rotation ticks, each row followed by its count of ticks:
The counts run from 0 to 307.
[-0.89, -0.66, -1.69, -0.88, +2.95, -2.81, +1.22, +0.95, -0.60, +0.13, +0.37, -1.54, +1.23, +1.22, -0.78, -2.60, +2.22, +0.48, -0.78, +0.71, -2.22, +2.32, -1.71, -2.22, -0.85, +0.76, +1.57, +1.49, -2.31, +2.86, +3.34, -0.74, -0.46, -2.30, -0.53, -2.81, -0.17, +2.41, +1.15, -0.81, +1.04, +2.04, +0.16, -3.06, -2.82, -1.46, -0.88, -0.27, -1.83, -0.70, +1.07, +0.69, +2.92, +1.30, -1.56, +1.10] -> 92
[-1.03, -2.03, +1.56, -1.80, -2.57, +1.77, +0.27, -0.22, +1.22, -0.43, -1.11, +0.99, +0.69, +1.16, -0.17, +0.71, -1.42, +2.39, +1.80, -0.43, +0.60, -2.65, -0.22, +2.07, +3.23, -0.96, -0.86, +0.05, +2.60, -3.76, +0.12, -0.98, +0.20, +1.17, +2.19, +0.28, -3.13, -0.88, -1.76, +1.83, +0.51, -3.54, +5.26, +2.40, -0.88, -1.17, +3.56, +2.00, +0.04, +2.25, -1.56, -1.46, -1.29, +0.55, +0.68, -0.48] -> 118
[-0.79, -6.60, +1.12, -0.80, -0.67, +2.48, +1.15, -1.92, +0.15, +0.37, +0.74, -0.14, +0.91, +1.02, +1.70, -0.69, -1.17, -0.29, -0.55, +2.50, -2.57, -0.63, -4.16, +1.49, +0.60, -1.55, +0.07, +0.94, -0.56, +1.00, -0.70, -2.03, -3.91, -0.43, -2.73, +0.60, -1.30, +0.48, -0.19, +2.00, -2.38, +0.64, +2.37, +0.51, -0.32, +1.02, +2.99, +2.19, -0.08, +1.51, +5.47, +1.10, +2.56, -2.45, +0.73, -0.93] -> 257
[-0.63, +4.45, -0.10, -0.24, +0.25, -1.65, -1.87, -0.68, -4.26, -0.19, -1.12, -0.26, -0.69, +3.75, -0.33, +1.75, +0.24, -3.04, +0.58, +2.01, -0.60, +3.17, +2.61, +0.24, -1.44, -1.21, -0.69, -1.23, +0.64, +0.79, -0.20, +3.03, +3.21, -0.77, +0.69, -0.60, +1.05, +0.66, +4.33, -0.66, +0.25, +2.09, -2.96, -0.85, -0.28, +0.31, -0.02, +1.57, -2.08, -2.44, -0.05, -0.80, -3.33, +3.44, +2.10, -0.58] -> 210
[-0.58, +0.56, -0.69, -1.36, -0.51, -4.08, -2.52, -0.36, -2.97, +0.81, -1.07, +0.47, -1.83, +0.94, -2.65, +0.62, +0.78, -3.09, +1.07, +0.79, -0.03, +3.48, +0.01, +0.53, +0.98, -0.50, -0.79, -1.35, +1.04, -1.11, +2.01, +1.14, +2.53, +2.34, +1.92, -1.81, -0.15, +1.69, +1.84, +0.94, -0.85, +1.17, +0.74, -1.49, -2.69, +2.51, +0.13, +2.36, -1.06, +0.03, -1.00, -2.85, -0.27, +3.54, -0.46, -3.04] -> 133
[+0.91, -1.27, +0.32, +1.62, +0.28, +0.46, -0.19, -0.88, -0.39, +1.65, +1.89, +2.10, -3.78, -4.20, -0.16, -0.25, -1.82, -3.21, -0.23, +1.68, -1.30, -1.66, +0.27, -0.33, -0.72, +0.74, +1.84, -0.07, -0.32, +0.01, -1.99, +0.48, -1.50, +1.72, -1.72, +1.28, +1.25, -0.51, +1.12, -1.69, -2.85, +1.75, -5.03, +0.45, +1.75, +1.14, -0.07, -2.28, -0.65, +0.02, +0.42, +3.77, -1.98, -3.70, -1.00, -1.94] -> 220
[-2.79, -2.11, +0.65, -0.44, +0.41, +1.58, +2.33, -1.99, +1.74, +3.85, -1.73, -0.26, -0.67, -0.76, -1.97, -0.34, +1.98, +3.14, -0.57, -0.79, +1.32, -0.01, +0.61, +0.77, +4.56, -2.75, +0.71, -2.45, +0.26, +1.33, -0.42, +0.34, +0.72, -0.41, +1.56, +3.36, -0.88, +1.17, +2.09, +1.42, -3.10, +2.13, -2.70, -0.89, +1.69, -1.11, +0.04, -0.46, -1.92, -1.07, +0.68, -2.75, -0.31, -2.13, -2.53, +1.31] -> 281
[-0.31, +1.43, +0.68, -2.11, +1.96, +1.27, +0.01, -1.19, +2.83, +1.55, -0.74, -1.33, +2.00, +3.76, +4.02, -1.60, +1.10, +2.22, +3.25, -0.73, -0.31, +1.07, +0.90, +0.98, +1.71, -2.78, +0.43, -0.66, -0.29, -0.04, +0.45, +1.98, +1.41, -3.45, -0.78, +3.43, -1.32, +1.37, +1.70, +1.57, -2.37, +3.63, -3.41, -2.20, -0.10, +0.05, -1.11, +2.23, +0.36, -0.03, +2.59, -0.56, -0.59, +0.82, -1.31, -0.45] -> 51
[+0.96, +1.01, +0.54, +0.05, +0.08, -0.83, +2.79, +2.38, +1.05, +0.76, -2.97, -0.14, +2.86, -0.98, +1.21, +2.88, -0.49, +0.19, -4.01, -0.85, +1.95, +0.60, +2.79, -1.09, -0.51, +1.52, +2.27, +0.76, +0.58, +3.25, +0.02, +0.33, -1.80, +0.85, -1.74, +1.48, +4.71, +1.24, +1.89, -1.55, -2.42, -0.04, -2.79, +0.58, +0.20, +0.00, -0.05, -1.24, -1.89, -1.92, -0.85, -3.92, +1.37, -1.00, -2.65, +1.38] -> 8
[+0.01, +2.26, -0.84, +1.31, -2.33, +3.06, -1.59, +0.97, -1.14, -1.09, -0.24, +2.38, -3.31, -1.57, -0.58, +2.83, -2.31, -1.28, +0.24, -0.18, +0.06, -1.31, +3.80, -1.43, -0.97, +0.85, +1.34, +0.29, +1.77, +0.06, -1.77, +0.01, +1.96, +2.82, +3.33, +0.22, +1.50, -2.38, +0.01, -1.68, +3.63, -3.68, -1.12, +3.54, -0.49, -0.79, +1.17, +0.51, -0.80, -1.51, -3.35, +1.37, -3.94, +0.44, +0.56, +2.11] -> 1
[+1.04, +1.35, -1.04, +1.15, -0.43, +1.39, +2.99, +1.73, -1.92, +1.79, -1.85, -0.89, +2.93, -0.25, +2.09, -1.80, -1.92, +0.13, -0.81, -0.40, +1.58, +1.44, +1.71, -1.32, +0.28, -0.54, +1.45, +1.95, -2.24, +3.78, +0.07, -0.53, -1.81, -2.25, -2.81, +1.17, +1.93, -1.38, +1.56, -2.08, -3.81, +3.14, -3.38, -1.00, +1.66, -1.37, -2.41, -1.30, -2.04, -0.24, +1.37, -0.85, -1.69, -1.91, -2.41, +1.02] -> 225
[-2.95, -2.77, -0.74, -1.97, -1.62, +0.07, -1.87, -1.90, +1.86, +1.26, -0.42, +1.01, +1.57, -0.38, -0.81, +0.97, +2.01, +2.37, +1.28, -1.98, -0.32, -0.69, +0.43, -0.69, +1.81, -2.23, -0.76, -3.45, -0.67, +2.50, +0.80, -0.44, -0.59, +1.96, +0.81, +3.84, -3.48, +3.71, +0.46, +3.64, -0.22, -0.92, -1.27, -2.42, +1.02, +2.67, +0.31, -1.59, -0.57, -1.78, +1.11, -0.30, +1.52, +0.89, +0.66, -0.42] -> 124
[+0.61, -1.53, -2.05, -0.92, +1.09, +2.89, -4.92, +1.31, -0.19, -0.59, +1.12, +0.43, -1.47, -1.86, -0.77, -1.08, +1.16, -2.15, -0.50, +0.38, -1.72, +3.01, +0.46, -0.42, -1.05, +0.36, +2.51, +0.27, -0.16, -0.48, -1.03, +0.36, -1.50, +1.10, +1.48, -1.19, +0.20, -0.50, -1.40, +0.00, +4.24, +0.39, +1.49, -1.59, -2.52, +2.63, +1.16, +3.54, +3.81, +0.03, +3.28, +2.81, +1.84, -0.56, +2.12, +1.96] -> 176
[-1.85, +1.41, +1.05, +0.00, +2.12, -2.61, -0.26, -1.18, +1.43, +2.80, +1.76, -0.91, -3.39, -0.55, -2.94, -1.23, +2.85, +0.20, +0.00, -0.96, +0.10, +0.10, +1.24, +1.35, +2.60, -1.47, -1.35, -3.47, +0.49, -1.27, +0.56, +1.83, +2.50, -1.21, +3.09, +2.23, -0.91, +1.67, +1.97, -0.34, -1.94, +2.66, -5.17, -2.57, +1.38, -2.12, -1.56, -2.59, +1.72, -0.84, -2.56, -0.15, -1.28, -0.32, -1.82, -1.24] -> 284
[-1.18, -4.10, +0.90, -0.15, -0.21, +1.10, -0.52, -2.18, +1.08, -1.44, +4.29, +0.29, -0.55, +1.18, +1.91, +0.40, +0.64, +1.80, +1.20, +0.95, -2.35, -1.73, -4.45, +1.44, -1.09, +0.57, -0.08, +1.12, +0.60, -0.55, -0.70, -0.46, -2.26, -1.12, -2.07, -1.11, -1.58, -0.40, +0.46, +1.66, +0.30, +0.13, +2.47, -0.78, -0.30, -0.23, +2.83, +0.98, +0.83, +3.06, +3.75, +3.34, +2.52, -2.02, +0.07, -1.61] -> 256
[+0.03, +1.73, -2.05, +0.87, +3.76, -3.01, +0.69, +0.59, +1.14, -0.39, +3.60, -0.89, +1.27, +0.96, -1.33, -3.11, +2.99, +0.86, +0.91, -0.19, -3.02, +2.54, -0.82, -1.03, -0.92, +1.09, +1.19, +0.94, -1.62, +1.01, +1.13, +0.30, +0.58, -2.25, +0.08, -1.25, -1.38, +2.33, -0.16, -1.55, +1.21, +1.34, -1.89, -3.26, -1.73, -2.74, -0.82, -2.53, +0.56, +0.14, -0.58, +2.69, +3.34, +0.60, -1.39, +1.32] -> 91
[+0.15, +0.89, -1.36, -1.49, -0.56, -1.14, -0.73, +0.04, -0.35, -3.72, +1.69, -0.12, +0.25, +3.14, +0.07, -0.64, -0.96, +0.45, +2.97, +0.58, -0.18, -0.32, -4.10, +1.46, -0.40, -0.27, -3.56, +1.45, +1.55, -2.02, +2.88, -1.62, +2.13, -0.20, -1.56, -2.50, -3.12, -0.43, -2.76, +1.21, +1.31, -2.87, +3.84, +0.68, -1.86, -0.35, -0.03, -0.16, -0.07, +0.20, -0.70, +0.06, +2.13, +4.02, +1.13, -2.64] -> 114
[-1.41, -0.96, +0.54, -2.81, +2.47, -2.04, +1.37, -1.74, +2.38, +2.30, -1.80, -2.40, +0.99, +0.42, +0.51, -0.51, +2.85, +2.61, +1.70, -2.00, +2.90, -0.41, -0.77, +1.15, +3.12, -2.74, +0.05, -1.74, -0.02, +0.04, +1.33, +1.99, +0.88, -0.25, +0.76, +1.87, +0.66, +1.94, +0.73, +2.85, -1.93, +2.37, -1.67, -1.95, -0.60, +2.37, -1.23, -0.42, -0.34, -0.12, -0.53, -5.21, +2.39, +1.59, -2.19, -0.99] -> 128
[-1.86, -0.23, -1.57, +0.36, -1.11, -2.30, -3.71, -1.97, -1.88, +1.20, +1.40, +3.60, -5.04, -0.49, -1.82, -0.60, -0.46, +0.46, +4.30, +1.69, +0.95, +1.33, -3.16, +0.31, +0.12, +0.86, -0.58, +0.31, +2.29, -1.65, -1.14, +1.75, +2.47, +2.35, +0.17, -1.46, -1.73, +1.17, +2.90, +1.57, -1.17, -0.44, +0.73, -2.69, -3.19, +0.84, -0.70, +1.03, -0.20, +3.19, -1.39, +0.00, -1.34, +1.94, -0.44, -1.78] -> 135
[-2.94, -0.71, -0.82, +2.88, -3.95, -1.62, +1.73, -0.22, -1.06, -1.78, +1.01, +1.83, -0.44, -1.23, -4.08, +0.00, -0.86, +1.92, -1.15, +0.99, +1.65, -1.89, -2.19, -0.68, -0.06, +1.91, -2.26, +0.84, +1.64, +1.94, -2.67, -2.37, -0.42, +0.18, +0.13, +0.00, -0.40, +0.44, -0.29, -1.51, -0.39, -1.51, -0.31, -0.41, +0.73, -3.56, +0.29, -4.78, -2.86, -1.03, -1.05, +1.41, -1.90, -1.89, +0.77, +1.45] -> 299
[+1.18, -0.14, +0.08, -1.55, +1.14, +4.93, -1.96, -1.10, +2.66, +2.21, -0.06, -0.96, -1.55, -0.48, +2.59, +1.99, -0.33, -0.40, +2.79, -1.91, -2.40, -1.75, +2.34, +0.12, +0.45, -2.88, +1.62, -0.90, -0.27, -2.12, -0.04, +2.05, +0.48, +1.44, +1.20, +1.98, -0.47, -2.46, +1.55, +1.27, +3.13, -2.24, +0.23, +2.19, +0.34, +3.43, +1.22, +3.03, +2.05, -1.00, +0.79, +1.18, -1.02, +0.23, -0.73, +0.84] -> 196
[-3.75, -3.85, +1.11, +0.58, -3.00, -0.27, +1.28, -1.45, -0.38, +0.84, -2.34, +2.59, +1.12, +0.31, -0.67, +2.54, -0.50, +2.04, -0.57, +1.65, -0.69, -1.33, -1.60, +0.52, +1.02, -1.73, -0.94, -0.21, +1.08, +1.45, +0.78, -1.24, +0.22, +0.25, +0.54, +1.67, -1.56, +2.55, +4.79, +2.30, -2.72, -1.29, +1.22, -0.80, +0.99, -0.95, +2.26, +0.23, -4.15, -0.34, +0.23, -2.33, -2.07, +0.43, -0.44, +0.07] -> 278
[+0.88, -0.93, +1.67, +1.42, -0.33, -1.59, -0.11, -0.29, -1.53, -3.67, +2.07, -0.24, +0.69, +0.06, -0.02, +1.95, +0.21, -1.83, -3.96, +1.23, +0.07, -1.74, -0.16, -0.14, -3.80, +3.41, +0.60, -0.71, +1.21, +0.34, -2.18, -0.38, -3.81, +0.54, -2.07, +0.03, +1.37, -0.20, +0.06, -2.60, -0.43, -0.02, +0.16, +1.61, +2.69, -0.15, +1.90, -1.38, -0.04, -1.42, +2.25, +2.53, +2.61, -2.08, +2.49, -0.69] -> 25
[-1.09, +1.11, -2.86, +1.16, +1.10, +0.54, +0.74, -0.62, -0.73, +1.09, +1.28, -0.17, -0.77, +1.67, +2.25, -4.90, -0.50, -0.04, +3.80, -0.25, +0.23, -0.03, -2.37, -1.43, +1.58, -1.05, -1.39, +0.88, -2.19, +1.54, +1.07, -0.28, +2.20, -2.23, -0.95, +1.63, -1.08, -0.63, +0.52, -0.93, -1.21, +2.44, -3.23, -1.97, -0.06, -1.71, -3.75, -3.00, -2.28, -0.58, -0.60, +2.32, -1.64, -1.17, -2.83, +0.43] -> 71
[+1.68, +1.03, -2.59, -0.82, +1.33, -1.82, -1.21, -0.98, +0.45, -1.00, +3.00, -1.59, -0.92, +0.57, +0.54, -2.54, +1.85, -0.26, +2.08, -1.66, -1.11, +1.40, -1.39, +0.38, +0.76, -0.12, -2.27, -0.82, -1.21, -2.46, +2.05, -0.96, +0.56, -0.37, -0.55, +1.04, -3.70, +0.29, -4.25, +1.32, +0.96, -0.30, +0.83, -0.44, -0.98, +1.08, -1.92, -1.88, +2.65, -0.42, -1.06, +1.48, +3.39, +1.21, +0.73, -2.79] -> 111
[-1.48, +2.62, +2.66, -0.68, -0.92, -0.86, +0.62, -1.00, -0.20, -1.36, +0.26, +1.50, +5.48, +5.44, +1.20, +1.58, +0.77, +2.34, -0.94, +1.47, -0.26, +0.84, -0.98, +1.48, -1.67, -2.16, -2.42, -1.66, +1.33, +1.12, +0.99, +0.48, +1.28, -2.34, -1.29, +2.38, -1.25, +1.85, +3.12, +0.50, -2.26, +1.01, -2.39, -0.76, +1.96, -1.46, +0.79, +0.36, -1.11, -2.02, +1.73, -1.33, -0.51, +2.15, +1.88, -1.69] -> 49
[+0.24, -1.29, -1.06, -2.38, +1.70, +0.51, +0.89, +0.19, +0.55, +1.51, -0.39, -4.75, +2.37, -0.21, +0.88, -2.87, +2.04, -0.24, -1.49, -2.61, +0.60, +0.31, -1.17, -0.40, +4.24, -1.31, -1.17, -1.85, -2.16, +1.15, +0.69, -2.31, -1.39, -2.34, +0.38, +0.58, -1.53, -0.25, -4.86, +0.17, +0.01, +1.42, +0.75, +0.64, +2.21, +0.69, -1.66, -1.47, +1.57, -2.15, +0.54, -1.01, +3.20, -1.60, +0.49, -0.79] -> 108
[+0.63, +3.66, -0.47, -1.60, -0.68, +1.58, -3.06, -1.27, -0.59, -2.40, +0.78, +0.71, +2.03, +3.90, +4.08, -1.12, -1.83, +1.49, +6.62, -0.63, +2.33, +0.89, -0.26, +1.18, -1.79, -1.95, -1.35, +2.00, +1.16, -1.66, -0.19, +1.44, +1.99, -1.34, -2.41, +0.77, -1.02, -1.38, -1.31, +0.12, +1.29, -0.75, +0.84, -0.46, -2.21, +0.35, -1.69, +0.65, +0.87, +0.37, +1.36, +0.77, -0.05, +3.22, +1.43, -1.23] -> 191
[+0.14, +1.73, +0.81, -0.65, +2.54, -1.63, +2.13, +1.95, +0.39, -2.18, -0.78, -2.37, +5.19, +4.51, +0.28, -0.38, +1.53, +2.36, -2.78, +0.23, -0.34, +0.24, -0.58, -0.97, -1.29, +0.76, -0.74, -0.08, +0.29, +2.55, +0.23, +0.03, +0.23, -4.94, +0.01, -1.09, +0.30, +0.11, +0.53, -1.33, -0.37, +2.41, -0.15, -2.32, +0.36, -3.70, +0.21, +1.25, -1.63, -1.17, +2.62, +0.22, +1.93, +0.25, +2.42, +2.48] -> 246
[+2.39, +4.04, -1.86, -0.02, +1.00, +0.82, +1.97, +3.31, -2.38, -1.31, -0.87, -1.51, -0.08, +0.69, -0.03, -1.73, -1.54, -2.99, -0.06, +0.61, -2.08, +2.12, +3.91, -1.14, +0.48, +1.08, -0.32, +1.04, -1.34, +0.93, +1.16, -2.18, +2.18, -1.83, +1.47, -2.54, +0.37, -2.16, -0.13, -4.32, +2.08, +0.23, -0.44, +0.88, +1.09, -1.47, +0.37, +1.17, -2.22, -4.13, -2.05, +1.44, -2.47, +1.19, +0.20, +1.96] -> 230
[-1.27, +1.27, +1.20, +2.03, -2.37, -0.31, +0.45, +1.00, -0.15, -2.31, -0.40, +1.40, -0.37, -1.44, +0.27, +4.71, -2.36, +2.06, -1.26, +0.40, +0.67, -2.45, +2.32, -1.41, -3.33, +1.56, +1.58, +0.03, +0.92, +2.54, -1.58, +0.71, -0.97, +2.23, -1.48, +1.11, +3.44, -0.33, +3.26, -1.68, +0.62, -3.73, -2.12, +1.27, +1.43, -0.03, +0.56, -2.43, -3.20, -1.37, -2.25, +1.12, -0.40, +0.41, -1.17, +2.75] -> 5
[-0.49, -1.36, -0.80, -0.92, +2.19, +1.35, +0.23, -1.27, +2.44, -0.23, +1.73, -2.62, +1.32, +0.34, -0.38, -4.46, +2.58, +2.60, -0.48, -2.61, +3.05, -1.98, -2.78, +0.34, +2.78, -0.44, -1.64, -0.59, -0.39, -0.40, -0.58, -0.84, -1.14, -2.66, -0.71, +1.68, -1.80, +0.34, -4.72, +0.93, -1.36, +1.45, +0.21, -0.68, +0.59, -1.35, -0.21, -2.63, +3.34, -0.11, +1.13, +0.92, +3.07, -1.93, +0.18, +0.74] -> 107
